One vector is turned by the same rotation once a step. Each row is the vector after some number of steps, and that number follows the row.
The counts run from 0 to 227.
[170 143 113 121 102 144 138 122 112  87  67  97  68 110  94 176 141 120
 123 121 144 102 164 108 152 140 163 126 124 138 103 153 143 110 149 113
 114 135 113 112 127 120 139  78  89 142]	93
[138 171 146 112  98 118 182 143 103 135 120 139 179 136 105 139 180 120
  79 146 131 141 125 142  98 103  89  83 108 123 125 131  90 106  86 156
 149 179 132 109 143 112 147 119 114 132]	39
[141  90 121 117 174 141 146 142 122 118 146 134 148  73 154 169 167 128
 105 165 131 118 141 114 115 103  96  97 128  92  79 142 143 124 115 138
 105 154  99 130 147 176 204 136 125 132]	43
[109 123 140 118 128 124 149 127 146 139 146 151 160 117 151 174 207 171
 103 148 158 144 137  83 114 137  95 128 124 135 121 127 114 167 147 141
  88 176  96 150 137 143 164 160 136 108]	122
[141 145 132 101 101 135 159 129 134 113 144 113 151 134  89 157 201 119
  82 140 154 126 173 139 117  94  85  95 115 151 123  77 108 116 116 131
  97 182 116  94 111 131 137 103 125 103]	125
[130 127 122  97 107  98 147 119 132 125 188 141 154 178 136 122 138 165
 158 138 172 123 169 164 127  87  97  80 114 153 133 130 100 123 161 120
 155 198 110  96 133 120 109 125 106 129]	214
[140 164 130  98  74 116 180 136 125 126  99 136 140  94 111 149 183 119
 108 160 137 114 140 119 133 107 119  54 111 137  98 140 121 101 122 130
 154 186 131 121 151 155 139 100  86 131]	205
[134 163 138 126  64 121 139 131 122 101 119 109 131 152 131 171 182 151
  80 104 160 126 158 103 143 145 154  87 118 121 149 184 104 141 146 108
 115 169 106 113 147 115 125  91 131 128]	190
[151 135 101  92 108 107 155 116  84 148 117 162 176 119  97  94 116 129
 126 148 133 126 164 167  97  74  85 107 124 148 112  88 121 104 100 140
 134 178 129 116 130 143 142 127  84 141]	133
[151 161 120 145  89 133 149 106 128 119  58 138 100 116 109 158 185 147
 125 150 167 137 133  72 134 146 147 125 123 167  75 144 131 126 158 119
  83 130 106 142 119 114 162 156  98 139]	187
[117 113 124  87 125 101 132 127 114 149 149 162 142 117 156 124 156 153
 136 171 139 169 167 124 103  69 120 139 146 171  90 102 138 162 167 122
  86 168  98 145 110 133 160 168  98 127]	52
[171 152 124 124  86 108 138 155  74 144  67 132 116 147 120 102 109 116
 125 120 113 127 139 119 123 112 170 154 113 157 141 185 139 113 129 154
 169 160 122 129 117  98 137  94  76 138]	86
[139 155 138 176 145 136 114 121 116 126 110 141 117 167 131 141 141 146
 161 138 142 144 107  90 113 147 140 203 137 151 115 189  84 155 148 157
 116 132  96 122  92  98 117 177 129 146]	169
[150 148 111 139 123 129 156 111 113 165  87 175 171  93 121 113 157 153
 119 146 150 115 128  82  93 144  87 111 108 141  95 128 130 106 100 153
 113 156 112 149 133 157 186 185 109 125]	202
[139 130 124 143 119 114 147 126 106 159 142 171 205 138 153 104 136 173
 118 112 162 111 131 102 103 149  88 100  97 112 151 178 113 116 101 145
 137 168 108 135 162 144 164 176 129 130]	200
[156  88  99 137 177 140 102 117 100  89 116 123  81 116 130 157 102 133
 185 139 141 115 150 126 126 117 141 187 156 117  69 170 129 134 158 125
 108 116  96 111 111 141 139 137 106 170]	162
[116 127 121  75 114 122 131 120 105  96 136 139 128  94 108 174 172 110
 117 153 105 144 179 163 122  91 113 131 145 127  90  86 106 154 137 130
 110 195 127 116 117 153  98  81 111 136]	141
[137 139 140 136 145 136 177 154 123 122 151 139 169 114 141 164 176 138
 111 164 129 125 108 121 104 120  89  80 107  75 105 180  91 115  95 161
 156 166 115 107 150 156 165 146 128 131]	41
[152 128 121 117 121 126  88 144  93  85 149 105 121 178 126 125 107 125
 133  92 127 108 178 142 126 109 150 174 129 122 166 172 109 143 138 136
 131 164 102  90 109 108  90  81 135 133]	79
[147 100 105 141 179 146 101 125 106  83 134 131  91 122 129 167 107 133
 189 137 125 102 133 130 126 143 132 176 141  90  72 188  99 126 140 142
 128 121 103 106 115 149 122 133 126 172]	161
[147 130 117 125 101 125 116 117 105  77 120 102 104 149 118 170 118 149
 131  88 166  99 156 133 155 157 166 116 116 110 141 196 112 126 162 105
 137 156 109 113 153 115 120  79 113 149]	95
[147 122 112 100 124 117 109 141  73  94 159 132 153 129 121 102  95 112
 126 116 100 118 171 179  98  79 109 141 129 100 132 149 105 115  92 139
 144 177 124  79 126 153 103  82 124 156]	63
[142 153 128 100 113 119 157 150 113 153 120 150 158 124  92 115 170 107
 113 162 114 138 165 133 102  80  88 141 120 168 113  83 119 119 106 172
 139 201 129 117  92 134 126 119 101 103]	220
[119 151 128 100 122 104 169 128  97 142 144 166 169 123 131 110 129 139
 156 167 124 137 125 165 105  89 101  89 129 119  99 147  78 111 107 160
 185 182 133 116 142 141 120 136  92 150]	135
[181 148 118 135 101 145 167 133 117 108  86  95 119 125  72 161 168 115
  83 124 152  90 153 112 134 124 105  89 104 138 115 123 143  75 100 128
 121 149 116  95 128 128 176  99 100 120]	109
[189 110  93 142 144 141 121 124 100 109  76 104  96 126 101 124 105 132
 130 117 162  88 148 103 124 126 136 146 119 142 100 162 158  89 126 118
  98 106  92 108 122 122 192 136  92 150]	179
[190 113 101 167 159 155 112 118 109  99  90 106 111 129 107 139 121 130
 138 116 157  88 140  96 117 148 121 161 111 114 103 172 142  93 109 133
 102  96  88 102 116 135 181 154 118 154]	178
[149 138 123 134 105 101 151 135 111 148 139 150 193 158 149  95 127 175
 114 106 170 109 138 119 109 133 104  84  99 123 170 189 115 107 108 134
 152 174 106 118 166 130 161 150 116 122]	199
[151 142 133 169 131 148 134 136 124 145 106 132 157 125 124 159 178 149
  84 115 152 109 121  61 106 169  93 150 101 120 146 168 129 125 104 158
 106 145 110 142 131 135 185 157 142 103]	106
[120  98 116 107 153 110 131 116 130 142 167 168 147 122 168 130 143 166
 156 170 153 163 150 122 106  79 118 128 144 155  80 121 123 156 165 126
  93 154  91 141 120 144 157 192 108 143]	51
[133 121 109  88 100 107 143 106 137 115 172 131 140 161 109 126 141 156
 156 137 174 122 185 169 127  89 102  79 116 165 117  92 107 106 158 110
 132 191 115  93 122 124 105 111 105 124]	213
[134 123 142 139 170 139 119 168 145 117 184 131 142 124 148 144 179 121
 142 173 117 131 134 106 105  85  99 157 131 110  83 148  93 141 114 170
 122 163  98  95  85 160 133 153 153 116]	58
[191 134 109 133 121 138 141 122 104 121  97  89 111 176  66 135 111 128
 115 107 167  89 165 139 135 132 115 143  99 159 143 134 139  78 121 137
 128 143 107  99 114  95 150 100  96 117]	14
